Rotation paths and how fast each direction turns (degrees per step)
Each turn is a multiple of 5 degrees from 10 to 175, or 0.
Each row of a path follows its step; steps can be skipped.
path 1
step 1: [ -3  17   0  -3   2   9   1   0 -14   9  15  -9 -18  21  12 -11  -2   3
   0  16 -14   2   8   7   8   1   2   2 -11  -2  -2   2]
step 2: [ -9  -4  -8   0  -4  -3 -17  13   7  -4   1  -4 -15  12  -9   9  -4 -16
   3   5  19   2  -2  -2  -2   4  -6   6  24 -11   1   8]
step 3: [  1 -23 -18   8   4   1   0  -1  -1   0  -1  -6  21  -7   6  -1  -2   3
 -13  -8 -14 -10  20  -1  -3  -6  -5  -4   8  -7 -10   5]
step 4: [  0  17  12   5  -6  11   3   4   5  10   6 -15  -1  15   4 -11   2  -2
   3   5 -22  13   5 -17   4 -10   5 -12  -8  -4   3  -1]
step 5: [ -5   3  -4 -15  -6   1 -18   6  18   5 -14  -8 -13  -6 -16   6 -11  -3
  18   4   7 -12  -3  -5  -6   9 -11  -4   7  -2   4   3]
step 6: [  2 -13 -24   1   0   0  -7 -14 -19  -1   1   1   3  -2  -5  -3 -12  10
 -10   3  -8  -7  18  16   3  -5 -13 -11 -10   1   0  -3]
step 7: [  1  -1  14  -1 -12   4   1   7 -10  10  20  -1 -20  16  13  -8   3 -13
  -4  11  -4   9   6  -4  -1 -16   2  -3   1  -8   9   2]
step 8: [  0  -3  -9  -7   8   0 -11  23   7   0  -9 -15  -6   1   6   7  -9  -5
   5   0   2 -18  -2  -7 -13   5  -3  17  19  -6  -6   7]
step 9: [ -6   4 -19  20  -6  10  -5  -4  -6  -5  -2 -11  20   6  -2   0 -10   8
 -14  -4 -11   5  17   4   9   5  -5 -10   2   4  -8   7]
Directions:
[-1 -4  6 -2 -5 -3  0  2  6  3  4  2  0 -5  2  1  0  1  2  1  4 -4  2  2
  0  2  0 -4  4  1  1  8] -> 140
[-3 -2 -3  3  1  3  3  0  4 -2  4 -7  7  2  1  1  6 -3  0 -2  1  3  0 -4
  2  4  3  2  5 -1 -4  2] -> 60
[ 2 -2  1 -1  2  1  0  0 -2  3 -2 -4  2  1 -2 -1  2  6 -7  5 -1  0 -4  5
 -3  0 -1 -5  0  2 -9  2] -> 130
path 2
step 0: [  6  11  11 -15  26  -6  -2   4  -4 -16 -10   4  -4  -9   2   3   1  -1
 -14   0  -3   1   7  -2 -12   2  18   0   3  12  12 -15]
step 1: [ -1   6  -5   3   7  -2  10 -18  10 -12   7 -15  -7   4   8   0 -17   9
 -22 -18  -5  -1   5  11 -16  -9   2   2   6  -3  -2   4]
step 2: [ 12  -9   1  18  12   2  -9 -10   2  -2  -4  -1 -17  -5 -16   4  -4  16
   4  -5  -2 -16   8   0  -3 -14  -4   0  -9   9  23   3]
step 3: [  5   3  12 -20  -2  -6  -9   4  17  11  15  11  -7 -14  -3  13  10  10
 -13  -8 -12  -9  16   8  -5  -1   3   3  -4   0   4   6]
step 4: [  4 -11 -13   3  15 -10  -6  -2   4  -9   8  14 -10 -20  15  -6  -8 -10
  -7   1 -15 -12   1   4  -8  -5 -13   0   9   9 -14   2]
step 6: [-14   2  -6   0   7  16  14  -1  18   3   5   8   1 -15   3  10   2   1
 -11 -17  -6   9  -4  -7 -13 -21   2   2   4   3  16  -6]
step 7: [  0  11 -15  12   6  -9 -15   9   0   3  -7  12  -7   8   2  -9  11   5
  -8 -25   2 -16   2   3 -13 -15 -12   0  -3   2   5   3]
step 8: [  9   6  -7  -9  10 -22  -8   0  -6   6  -2  11 -12 -11  -6  11   0  -3
   5  -9  -3  22  20   7  -1 -15  10   4  -6   6   3   2]
step 9: [ -2  14  -4 -11  29   0 -10  -6   1  -3   4   3   9  -9   7   5 -13  -3
 -19   3   3  -4   0  -1 -23   3   7   3  -2  15   1  -2]
Directions:
[ 1 -1  3 -6  1  6  0  6  1 -4  0  2  6 -2  3 -1 -1  4 -4 -5 -1  0  0 -3
 -1  0 -3 -2 -5 -2 -5 -3] -> 120
[-4 -4 -3  2  3  4 -6 -2 -4  2  7 -1 -2  3  2 -1 -3 -4  0 -2  2 -4 -5  3
 -2 -1  0 -5 -3  1 -1 -4] -> 140
[-2  2 -3 -2  1  4  2 -1  7  6 -2 -6  0 -1  1 -1 -3  6  6 -1  0  0 -3 -2
 -1  2 -4 -2 -3  4  5  1] -> 90
[ 0 -3 -1 -3 -3  1  2 -1  2 -1  6 -4 -3  0  3  3 -1  0  3 -4 -3  9  1  3
  3 -6  0  2  0 -1 -4  1] -> 160
path 3
step 0: [ -3   8  -6   9  11 -10   1  11   4  -5  -8 -12 -15   8  -2  -9   2   5
  15   1  -4  11 -12  12 -20 -11   4  18  -6   1   4  -7]
step 1: [ -7   1  20  -2 -15 -23   3   0   3   8 -19  -2 -10  -6  -4   0   0   6
   9  18  -3   9   0  -8  10   5  -6   6   5   8   0   8]
step 2: [-10   4   2  19   5   1 -15   2   8  11 -12   1  13   5  14   1  -1  10
 -14   5 -18 -13   2   7   2  13 -12  11   2  -1   6  -4]
step 3: [-10  -5 -20   3  14 -19   1  13  -1   7   0  -2  -5  24  -2   0  -8 -10
  15  -4  -8   6   6  -6   2   7   7  10   1  -2   4  -7]
step 4: [ -4  -4  19   0  10 -10  13   4  -7   1  -6  -7   3 -13  -3   0 -10   6
   5   3  -4  19  -7 -17   3   9 -14   3   6 -15  -2 -13]
step 5: [-10   1   0  20 -10  -5   5   4  14   1  -3   1   5 -13  -1 -15  10   1
  -8  -8  -9  -5  21   2   1  12  -4  -3  -2   3   7 -22]
step 6: [ -6  -4  -6   1   6  -3  12  22   1  13  -1 -10   0   9   5   3   6  -9
  -2 -16 -21   9  10   3   8  -1   5  -9   6  -8  -2  17]
step 7: [-13   2   4 -24  13  -2  11   8  -9 -10   6   4   4 -10   0  -9 -12   8
   6  -6 -15   3  -7   3  -3   4 -16  -6   8   5  13  -7]
step 8: [  7  15   4  13  -4 -12   9  16   7 -22   0  -7 -13  -7   4 -17  10   6
  -2  -2  -5   4   5  11  -9  -3  -5   8 -13  -2  -1  -6]
Directions:
[ 1  1 -8  8 -4  1  3  1 -3 -1  4  1 -2  1  1  0  1  7  2  0  2 -1  0  5
  0  1  4  1  1 -1  5 -3] -> 135
[-4  0  6  5 -1  5 -5  1  2  3  0  4 -2 -4 -4  0  3  3  0 -1 -3 -2  7  0
  5 -2  5  1  2  0  0  5] -> 95
[-1  3 -1 -3  1  2  7  2 -2 -2  1 -1  0 -7  2 -5  3 -2 -2 -5 -1  1  1  4
 -3 -6  2 -7  2  4  1  3] -> 40
path 4
step 0: [ 19   4 -14  -1   7  -1  -7  -4   1   5   0  -4  -2   1   3  11  13  -7
  -4   6  -2  -9 -13   0   6   3   7  -4 -11  -6   6   9]
step 1: [  9  11  -3  -2   2   4   4  -9  10   6 -14  -8  -7  -4   7   7   7   0
   2 -11  10 -13  -5   4   0   0  10  -2 -11 -10   4  -3]
step 2: [ 10  11  -6  10   1  12   1  -1  -6 -16   0  -6  -3  -6  13   3  -1   3
   5  -2   0 -10   0  -3   2  -1  12  -3 -11 -15   7  -3]
step 4: [ 15  16   9  -5   2   5  -1  -3   4   8  -2   6 -13  -9   3  12   4   7
  -7   3   0  -6  -9   3  -3  -2  11  -7  -9  -5   9  -3]
step 5: [  4  12 -13   0  -2  18  -2  -5  -2   1   1  -9 -10  -8   3   2   6   7
   5   6  -2  -3  -8   7   6  -4  15   5 -13  -2   9   2]
step 6: [  4   5   0  -4   4  -1 -10  -1  -5  -3   0 -14  -2  -2   2  12   3   1
   8   3   5 -13 -15   3  -4   5   2   7 -19 -16   5  -2]
step 7: [ 16  13   1  -7   1   0   7  -1  -1  -7  -1  -7 -16 -14   8   6   2  -7
  -8   0   3  -9 -12  -8  -2  -1   2   6  -3 -12   1  -2]
step 8: [ 15   3 -10  -1  -6   7  11  -2  -3   0   2  -3 -10  -7   3  16  -5   6
   3   7  11  -2  -1   0   0   1  18   3  -9  -6   4   9]
step 9: [ 11  -1   9   1  -4   5  -2  -1  -7   6   7 -14  -2   1  11  16  10   7
   2   7   6 -11  -9   4   3 -11   6  -5 -11  -8   5   2]
Directions:
[-2  0 -5  2 -4  4  2 -4  0 -6  0  6 -7 -5  1 -4 -3  2 -3 -1 -2  1  2  0
  5  0  4  0  2 -1  0 -5] -> 125
[ 1  1  7  2  1 -7 -4  4 -1 -3  3  7 -1  1  0  0 -2  1  4  1  1 -6  1 -1
  2 -1  3 -4  0 -1  6 -3] -> 155
[-2 -1 -3  1  0  0 -6  2 -3 -3 -4 -3  3 -5  2 -5  0 -1  2 -4  5  2  0 -3
 -3 -5 -3 -1 -6  0  1 -6] -> 85
[ 0 -5  2  0 -2  3 -1  1 -3 -1  5  0 -1 -1  3  3 -2  0 -6 -2  0  4 -2  3
 -8 -2  5 -6  0  7  1  1] -> 70
